Each path below is one point turned by a fixed rotation once a step. After each direction that follows a path, write how fast that rotation turns it, in degrees per step (0 if it stays still).
Each turn is a multiple of 5 degrees from 10 to 175, or 0.
Each row of a path follows its step; steps can be skipped.
Rotation 1:
step 0: [ 20 -21  23   2   5   2   7 -12  -3  10  13  22 -18  25 -18  -7  -1  -5
  -7 -10   5 -13  -1   7  26   6 -13  -6  -6 -22 -14  -1   2  -1  -2   0
  -1   4  -7   1  17 -10   1   0   1   6 -22]
step 3: [ -7  19   4 -21  -3  -2 -15   3   1  -6   3   5   2  18   1 -11  15  13
  -1 -29 -14  -7 -14   7   2  -3 -22  -9   2  -5  12  21  -8 -12  -5  19
 -16   2  -9   0  17  10   1  16 -21   5  11]
step 5: [ -8 -11   8   2  10 -26   6  -7  -7 -12 -18   0  14   8  -4 -21  15  -5
  12 -10  -1   1  -2  27  24  -9  -5   5   4   8 -11   1 -10  -7  -2   2
   7  10   3  -2  26  -1   5  28  17  -9  -8]
step 6: [ -5   7   6   6   4   9  10   5  -7   7  27   0   4  -3 -25 -26  -5   3
  -4   3  -3  10  21   4   5 -19 -16  16   6  -8   6   0  16  -5  20   3
 -10  -1  -8  31  21 -10  -1   9   8   0   4]
step 10: [ -8   0  -5 -10   0   3 -11   1   1 -19  11   2  18   1   4   8  -4   9
  14 -32  -8 -18   1  16   3 -19   2 -10   1 -11  10  23  13  -5  16   8
 -13   3   6  -9  24  11   7  19  -6  19   1]
step 13: [ -9   7 -10   8  -2   4   2 -17  -5   2  14 -17  -7   6 -22 -29   2   0
   9  13  -1 -12  19  -1   1 -11   3   9   5  -9  10  12  13 -21   6  18
 -12  18  16  23  -5  -5 -11  10  16  -3  -3]
step 14: [ -3  17   8   0  26   3   8  -3  -4   2  -3 -16  -1   5   1 -15  -1   3
  10 -11   4  -7  -6   8  23  26 -10  -5  -1 -29   7  20  -1   2  -3  14
   6  17 -25   8  12  -5 -13  -9 -16   4  13]
step 15: [ -7   5  -9 -13 -13  27  -8 -17  -3 -14  -8   3   3 -12 -31   2  16  -1
  13   0  -3   3 -14  -4 -11  -1  -4 -16   3 -14  17  14  -5  12  -7  -6
   3  18  -4  24  16   9   2  11  -8   1 -18]
step 22: [ -4  -6 -19 -10   5   5  -5  -5   1 -28   3  -5   6  -6 -20 -16   9   3
  -4  -2   3  16 -16   9  -6 -10  -7 -16  -5 -27   8   6 -19  -2 -12  -2
  -6  -3 -12  12  27  16   4  -2  21   0 -11]
Speeds:
[  1  -1  -2   3   3  -6   0   1   5   0  -6   0  -2   0  -6   2  -4  -3
   4   0  -7   1  -5   1  -1  -4   2   0   1  -1   4   0  -5  -1   5   2
   2 -10   1   0   4  -1   9   0  -1   3  -1] : 60
[ 6  8  5  0  4 -2  1  2 -1 -7  0  1  0 -3  1  2 -3  7 -2 -3 -4  5  3  4
 -4  1 -2  4  5  1 -4  0 -3  0  1 -5  0 -2  5  3  1  6 -3 -1  6  0 -2] : 25
[ 1 -7  5 -8  0  4 -1  0  7  1  4  1 -3  0  1 -2  5  2  0  4 -9 -3 -2  1
 -7  6 -3 -5  1 -4 -1 -1 -2  1 -1 -5  0  0 -1  0  6  1  0 -4 -4  2  1] : 95
[-5  4  9 -4  3  5  3  1  0  2  0  2  3  6 -5  5  4  5  0  1  6 -4  0 -3
 -2  0  1  3 -9  4  6  1  0  0  3 -3  2 -4  3  3  0  1  4  0  1 -1  0] : 125
[-2  1  7  0  4  0 -3  1 -4 -2  4 -1  1 -4 -4 -5  2 -4 10  7  2  6 -4  1
  2  0 -3  3  3  0 -1  4  1  2 -5  0 -2  1  0  1 -2 -4  5 -7  4  3  0] : 45
[-8  2 -3 -6  0 -6 -3  0  0  5  6  0  3 -1 -2  5  6  0  1  1  1  2  3  2
  1  1  8  6  8  1 -3 -4 -2 -4 -1  1  6 -1  2  2  3 -4 -3 -1 -2  0 -3] : 100
[ 3  3 -1 -4 -3 -4  3  2  7  0  1  7  1 -6  3 -1  0 -5 -5 -1  2  1 -3 -7
  1  2  4  3 -4 -2  2  1 -3 -3 -3  1 -5 -2 -1 -3  0  1  0 -7  5 -6 -6] : 10
Rotation 2:
step 1: [ 16  -2 -26  -6  -4 -15   1   5  -3  -2   7   3  -8  -3  10  -4   4  16
  -2  -6   6   4 -23   0 -10   0  -5  -3  -3  -1   0   8 -23  14  -8  24
  12  -3   9 -12  -8 -31  -4  14 -15  15 -14]
step 3: [  8 -10 -14  -3   8   4  10  -2  -6   5  11   0  20 -21   1  -1  13  -8
  -2  16   7  25   7 -30   4  -6  14  -6 -12   4  19   5   8  -3  18  -2
  -3  -1  -4   4   9  -7  24   1 -13   7  -3]
step 4: [  5  23  -3 -16  28   3  10   2  -1  11   6  -3  -8   6  -8 -22   2   1
 -19   2   0   0   8 -25   3  -3 -13   1 -10  -3   5   1  -8   8  15  -4
  33  -3 -14   0   3   2  -9  14   9   4 -10]
step 5: [ 23  11  -3   2  -6 -11 -16   4   0  -5   1  -8  11  20 -19 -12  12 -10
  -9   8  12  -5   6 -11 -22   0 -21  -2 -12   6   4  -7 -21  -5   5  20
 -12   2 -11  12   9  18   3  -4  13  -9   6]
step 13: [ 22  -9   0   5 -10  -8  -2 -13  12  18  13  11  13   1 -12   8  12   3
   3  14  12  14   7 -17   9  21 -22  13  -7  -1  14 -12   1 -10  13   3
  25   4  -5   3  -8  14   6  -1  -2   1 -13]
step 14: [ 18  10  -3  -3   9   9  -6  -7  -4  -8  -8  -6  -6   2 -16  -9  -1  -6
  -4  -2 -12 -17  -9 -31 -13  19  -7  -6   1  -9  20   1 -10 -29  -7   5
  10   7  -6 -10  -8  -7   9   9  -3  23  -2]
step 18: [ -1  -7 -10   4 -22  -3 -13  18  12 -10   6  19  16   5  -5  16 -10  -1
   8   7   5  18   8  -5 -16   4  -8   2   2  12   6  -9  -6  -3  16  28
   2  -5  11  -1 -10  -6 -10  24 -15   2  13]
step 21: [ 17  23   1  -3   0  15   7  -3  -8  11   2   7  13  -4 -16  -3  -6 -14
  13 -12  13   1  28 -10   2   7 -16  11 -17   6  12 -11  -6  16  11  -6
   0 -17   6   5  16  -4   5  -5  -8 -11   7]
step 23: [ 10   9  -1  13 -10  -7 -12 -14  -2 -10 -17  -4   1  17  -6   6  14  -1
   1   5 -17   2   8   7  -6  17 -30   8  14 -17  10  -5   7  14   4  22
   5  13 -10   1 -12   8   3  16 -17   1  -8]
Speeds:
[-6 -5 -2 -1  1 -1  1 -2  1  4  3  1 -3  1  2 -4  0  4 -7 -1 10  0  0  1
  5  7 -2  1  0  2 -2 -3 -4  0  0  0  7  6  2  0  2 -3 -4 -2  0 -1 -7] : 120
[ -1  -4   0  -3   3  -4   0   4   2   0  -6  -1  -1  -4  -1   1  -4   4
  -3   4   0   4   1  -1   5 -10   1  -2  -4   6   4  -1  -2  -4   8   3
   4  -6   0   0   4   1   0   2   0  -5   1] : 45
[ 5  3  3 -1  1 -8  0 -4 -5  5  1  4 -2 -4 -1 -5  5 -1 -1 -7 -5  3  2  3
  2 -3  2  2 -1 -3 -1 -9  2 -4 -1  1 -2  1  2 -1  1 -2  4  3 -6 -1 -6] : 35
[-5 -4  6  1  4 -3  2 -2  0 -2  5 -3  4  1 -1 -6  2  6  1  0 -2  1  7 -8
  1  4  2 -2  2 -4 -1  2  5 -6  1  6  1 -4 -1 -2 -4  3 -3  2 -2  2  4] : 70
[-1  5  5  0 -5 -6 -4  2 -3 -2 -2  1  4 -4 -2  3 -2  1 -2  1  3  3  4 -3
  6  2  2 -4 -5  4 -7  4 -2 -1 -4  0 -6  8  3  2 -2 -2  0  2  5 -2  3] : 110
[ 3 -2 -1  1 -2 -4 -8 -4 -2 -7  6 -1 -6  0 -1  3 -2 -4  1  0  0 -4  2  2
  1  1  1 -4  2  5  7 -2 -4 -3 -5  6  1 -2 -4  2 -5 -4 -6  1  0  0 -1] : 85
[ 6 -9 -4  7  2 -1 -2 -5  1  0 -1  2  4  1  2  3 -1  0  5  2  1  3 10  4
 -3  4  1 -4 -5 -2  1 -2  1  3  1  2  1  2  3  2  9  0  2 -1  0  2  2] : 140
[ 1 -2  0  1  0  3 -1  5 -1 -3  5  8  1 -6 -5  1 -2  4 -6  2 -1  0 -5  0
  3  4 -3 -3  3 -4  4 -2  5 -1 -5 -3  2 -2 -4  1  5 -3  6  4  2 -1  3] : 65
Rotation 3:
step 1: [ -2   5 -10   3  22  10   5   5 -10   3 -12  -2   4   8  -6  -2   7 -11
  -3  -5   8  16 -20  21 -14  17   3   9   1  10  12   1   7 -16   9  21
  20  15   1  21  -3  -9   1  -8 -20   4  -8]
step 2: [ 12   3  12  -6  12 -15  10   0   1   1   8   1   0 -11   8   8   2 -14
  13  -8  -2 -14  -4  10   9 -13 -10  -5 -16   5   0 -10  16   3   5  -5
   8  21  -8   0  -7  15 -12  10 -31 -22  15]
step 4: [  5  -8  -9 -13   8  -8   8  -7   2  -9 -21  -4  23   3   8  -4 -13  11
   6  20 -15   7 -17  15 -17   3   7   3   0   2 -16 -12   9  14   7  -3
  14   7  -2  -6   3 -13  17  -5  -3  17 -23]
step 6: [  2  -3   0   6  -6   4   3 -11 -14  28 -13  17  -5 -17  10  24  -8  -2
 -14  -6   5  12   8  12  16  21  11  -1  11  10  -7   6   3 -17  13  -3
  -4   2 -10 -18  -2  -9   7  -2  -8 -13  15]
step 7: [ 12   7   2  -7  10  -3 -13 -11  12   6   0   8   2  -5  -8   8   6  -9
   1   2 -19   0  -9  25 -16  -2  12   0   7  11  19 -16 -14  26   7 -13
   3 -11 -17   0  13 -11   4 -16  -5 -15  -4]
step 12: [ 14  20 -18  19   5 -11  -2 -15  -9  -5  -2   8  10  -2  11   4  -2  -1
  19   0   3 -15  10   1  19  16  14  13  -8  14  14  15   2  -1   1 -10
  -9 -12  10   8   8  15  -9 -10   0  -8 -15]
step 18: [-13  -5  -7   1   9   5   0   4 -15   9   8   6  11  -4   6  23  -8   4
 -11  14  -2 -25  -6   6  14 -12 -10  -7 -10   2  -4  -8   6  19  18  15
 -17  -7   6  20   2  18  -5  -6   8  -6  19]
step 21: [-19   2   8 -12  -7  -2   9  -7 -17  -7  -7  -1 -10  -2 -23  -5 -14 -12
  -2 -14 -11  -4  -4   0   7  -8 -25  10  -8 -20   6  -4   7  -1  18  -9
 -18  12   7  23   7  13   4   1   2 -10  -8]
step 23: [-15   3  -5  -1 -10 -13   1   5  19 -10  -2   7 -14   1  11  18  -1  17
  -2  11  -5 -11 -18  11  -6 -34  19  -1  11   2   3   8  -9   3  12   2
   6   0  10  -9  -3  -8 -12 -11  14  -7 -19]
Speeds:
[  7   7  -1   2  -2  -4  -4   0   4   1   4   0   3   1   5   3   2  -1
  -2  -2   1   5   2  -6   3  -1  -3   3   1  -3   2  -4   0  -3   1   4
   0 -10  -1   3   4  -2   2   7   1   2  -4] : 20
[ 2  4 -3  3  0 -8  2 -5  0 -9 -1  2 -6 -4 -8  0 -3 -2  2  0 -2 -1  2  2
  3 -3 -1 -2  2  3  0 -6 -3  7 -1  1  0  0  3  1  1 -5 -5  5  3 -3  1] : 155
[ 4 -5  5 -1  0 -5 -4  2 -5  3 -1 -3 -2 -1 -4 -2 -1  0 -8  3  0  0  2  4
  2  0  3 -1 -4 -2  4 -5 -1 -6 -1  2 -3 -1  7 -2 -3  3  6  3 -4 -8  1] : 95
[ 1 -3  5 -2  0  1  7  3 -2  1  3 -2 -2 -2  0 -3  6 -7 -1 -9  2  4 -2  5
 -5 -4 -4  4 -3 -3  5  1 -1  0  2 -3  1 -2 -3  0  2 -4 -7  3 -1 -2 -4] : 55
[-3  3  2 -1 -3 -5 -6 -2  2 -2 -3  3  0 -4  1 -8  3 -1  3 -9  1  1  1 -1
  2  3  5  3 -9 -3 -4 -3 -2  3  2  0  0  0 -1  0  6  3  2 -6 -2  0  4] : 80
[ -7   3   3  -1 -10   2  -4   4  -6  -3   1  -3  -4   0   0   6  -4   4
  -4  -1  -2   2  -2   2   2  -2   1   1   1  -5   2  -3   0  -1  -1   2
   2   0  -5   4  -2   4  -8   1   4   1   5] : 140
Rotation 4:
step 0: [-22  -2  -1 -11   7 -13   7   5   3  -5  17  13  -4  19   4 -13  16   5
  12   4  10   1  -8  -4   9 -10 -11  -1  22 -13  11   0 -15  -1  -2  -8
   5  -9 -12   7  25  11  11 -11  -9  -1  21]
step 2: [ 11 -24   2  15   4  -7 -12 -13   1  15  11   2 -15  -7  -5  -1  10 -16
  20  10   4  -4   3 -12   7   0  -8  12  10 -16  -1  21  -7   2  -8   2
  14   6 -12 -11  19   3  14   3   3  -2 -24]
step 3: [-14 -12  21  10  -3 -13  -7  -5  11   6  -4  -2 -14  -7   2  -3 -22   4
  17   7  -8   9   0 -11 -12 -10  17   4   1  12   8  20 -11   9  -8   4
  11   2  10  -8  -8  -7 -25  11  -4 -18 -12]
step 4: [ -1  -3  12   0  14   1 -16  -6 -12 -18  12  12   5 -11 -24  21 -15 -11
  -9 -15   2   5  -6 -18  -3   7   1   3   5 -10   8   1 -21  -6   2  20
  -7   5  -4  -6   2   2 -11   7 -12 -14 -14]
step 6: [ 14  11  -9  10  24  -2   3  14   3 -15 -16  17   1   7  -9  23 -10   4
  10  -1  30   5  -9   1   9  -6   3   1   6 -16  -1   9  -1   1   6   3
   4 -16  -7  18  -8  11  -2   5  -2   9  17]
step 8: [  8   0   6  20 -22 -16   3 -16  13   1  -7   0 -17   2   9   9 -16 -10
  11   5   4  14   3  -2  -1   4  11  13   3   3  -3 -12 -12  12  -6  -8
   3 -17  -9   2   8  37  -2   0   3  13   4]
step 10: [ -1  -5  -8   7 -33   1   4   1  -6  -7  17   1  -9  14 -20  11 -17 -13
 -19  -7  -5 -13   0   8  -4  -6   3   9  19  -6 -13  -3 -24  -2 -13  -6
   4   3  -5  -5 -14  -6  12   5  17  -4  -6]
step 20: [ -2   8  12  -1  18  -7  -1   1   9  -2   8 -17  -2   2 -20   6  15  15
  38 -16  -3   0 -13  -6   2  -2  -5  13   3 -19   2   7 -16  -2  10   5
  19   9  -3   7 -13   6   2  11   3   1 -12]
step 22: [ 14   3  18   4   5  -3   2   0   6  -8  -8   8 -12 -15   0  -3 -24  12
   4 -11  10  10 -19 -29   2  20  -7  10   5  -8  10  12 -12  -7 -17 -15
 -12 -15  -3  -4  -2  -5  -4  -5   6  11 -12]
Speeds:
[ -3   4   7   1   0  -3  -3  -1  -4   1   6  -1   3  -2   5  -2  -4   1
  -2   1   0   6   5 -10  -1   5  -2  -3  -1   9   5  -5  -2   0   0  -1
   0  -2  -4   2   0   4   2   2  -1   0   2] : 80
[ 5 -1  6 -6 -5 -1  4 -2  1  1 -1 -2 -4 -4  0  3 -4  2  5 -3 -4 -5  4  6
  1  0  0  0  0  4  2 -1  1  2  1  6  5 -3 -7  4  4 -2  1  0 -3  1 -8] : 60
[ 2 -2 -7  3 -3  1 -1 -3 -5  2  6 -3  3 -9  1  2  0  1 -9  1  0 -5 -1  2
  1  5 -4  7  4 -1  1 -1  0  4  3  6  0  7  2  1 -1  2  3  3 -2 -2  1] : 130
[-3  5 -1 -3  2  0 -1  4 -9  0 -4  0  4  3 -1 -3  2  4  4 -1  3  0  2  3
 -1 -1  2 -2  3 -3 -4  0  0  4  3  1 -2  4  0 10 -1  8  2 -4 -7  0 -2] : 55
[ 0  0 -3  0  7  1 -1 -3  1  5  2  6  0 -2 -4  5  5  2  0 -8  4 -1 -7 -1
  3  5  1 -5 -2  4  2  2 -4  3  1 -2 -1  1 -5 -4  3  5  1 -4  2  5 -5] : 160
Rotation 5:
step 2: [ 24  -5  18  -3  12  -4   3 -19  -3  11  -5   5   7  13  -2  -8  -8 -10
  20 -19  12   3   1 -10   0   2  -8  -2  19 -11   5  -7   5  15  -1  -6
   0   1 -11 -11  12 -29  -3 -17  -6  -2  -4]
step 6: [ 13  10   4  18 -17 -18   4  -4 -24   0   1   5   6  -4  -8 -17   6 -14
  10 -17  13  10 -19  13  10 -11  -2 -15  -1 -22 -10   8  12   0   5  -9
   3  -8 -11   0   0  -6  -7   0  10  10 -12]
step 12: [  7 -12  14   6   4  -2 -16 -22  -2   8  -5   8   3 -11 -13  -2 -11 -13
  19   0  22 -12  17   0   2  -3   1  -2  13  13  -1   9   3  -6   6  -1
  17  10 -10   7  25   1  -2  -6 -15 -25 -10]
step 13: [ -2   1  10  -2 -14 -21 -14 -14 -19   3   6   4   9  25  -2   4   9  -5
  18  -2   3   4   0 -17  23  -6  -2  -4  -3   7 -10   4   2  13   5   9
  26  -2   0   5  12  -8  22  -3 -14  -6   0]
step 14: [ -3  14   0  -5  -6  -4  -1 -21  -3   7 -10   1   8  -1   9  -7  20 -17
  12 -30   1  10 -11  -3   5 -15 -14  17  -7 -23  -2   2   4   7 -14  -8
   8 -13   0   0  10 -11   4 -11 -18  -1   5]
step 16: [  2  -4  16  -2 -14 -20 -11   2  -8   2  -5   2  11   8  10  -2  -1  -5
   0  10  19  -5  -3  30  12 -14  -8   7  23  -9 -15  17   0   2   6   0
  15  -6   4  -3   7   2   4   5  10  -4 -28]
step 19: [ 19  -8  16  -4  -3 -25   0   5   0   9 -12  23  20 -16  10  -2   4 -21
  13 -12   9  18  14   2   1  -1   8   5   1  -2   5  15 -12   0  -6   4
  -5  -9   8 -11   8  -7 -17   7   2   5 -14]
step 20: [ 21  -6   6   3 -10 -22  -7 -17   9   2  11  -1  13   6   5  -8   5  -7
   9  13  -1  14  15   2  -8 -12   7  -6  18   7  -5  -5  -3  16   6  -6
  -4   3   6  -5   4 -10 -12 -22   0 -32 -14]
step 23: [  6  -1   6  14  -4  -7  -4 -20  -7   0  -8  10   0   1  17  16   8 -10
  23 -16  11  13 -14  -3   9   4   7  16  13  -1   0   0  14  28   0   0
   2  -1 -11  11   7 -16  -3 -18 -10   1 -16]
Speeds:
[ 0 -1 -5  2 -3  4  3  1  2  2 -3 -1 -1  2  2 -4  0 -1 -4  5  2 -6  0  7
  3 -1  2 -8  4 -2  1  3  4 -5  1 -5  2 -2 -5  2  3 -4  1 -4 10 -2  0] : 70
[  2  -2   7  -3  -3   1   1   4   4   5   2  -1  -2   3  -7   3   3   4
  -3   1   4  -2   2   2  -4  -1   1   1   5   0  -4  -4   0  -3   0   5
  -2   2   1   3   2   5  -6  -4  -1  -5 -10] : 85
[-1 -5  1  4  6 -1  2 -1 -7  0 -1  1  0 -1 -7 -6 -5  0  1 -1  8 -4  1 -1
  2  1  1 -5 -4 -3  1  2 -1 -5  3  0  2  4  1 -3  1  4 -5  7 -2  4 -3] : 115
[ 1 -4  2  3  8  5 -1 -3  4 -2 -6 -2 -2  3  5  5  0  3  1 -3  2 -3 -2  3
 -3 -7  4  9  3 -4  2  4  1 -2 -6  0  3  0  0 -6  4 -1  1  2 -1  2 -2] : 155
[ 1  7 -3  6  8 -3 -2  5  2  0  5  4  3 -2 -6  3  0 -4 -2 -3 -1 -4  1  0
  2 -1  6  2  3  2 -1  1  7 -2  1  1 -2 -1 -1 -2  1  4  9 -1  2 -2 -2] : 125
[ -4  -2   1   2   1   0  -3   7   1  -3   3  -4  -5  -5   2   2   1  -5
   0   2   0  -2  -2   2   4   2  -6   1   6 -10  -6   0  -1   2   4  -2
  -3  -5   5  -1  -4   1  -1   3   2   5  -2] : 40
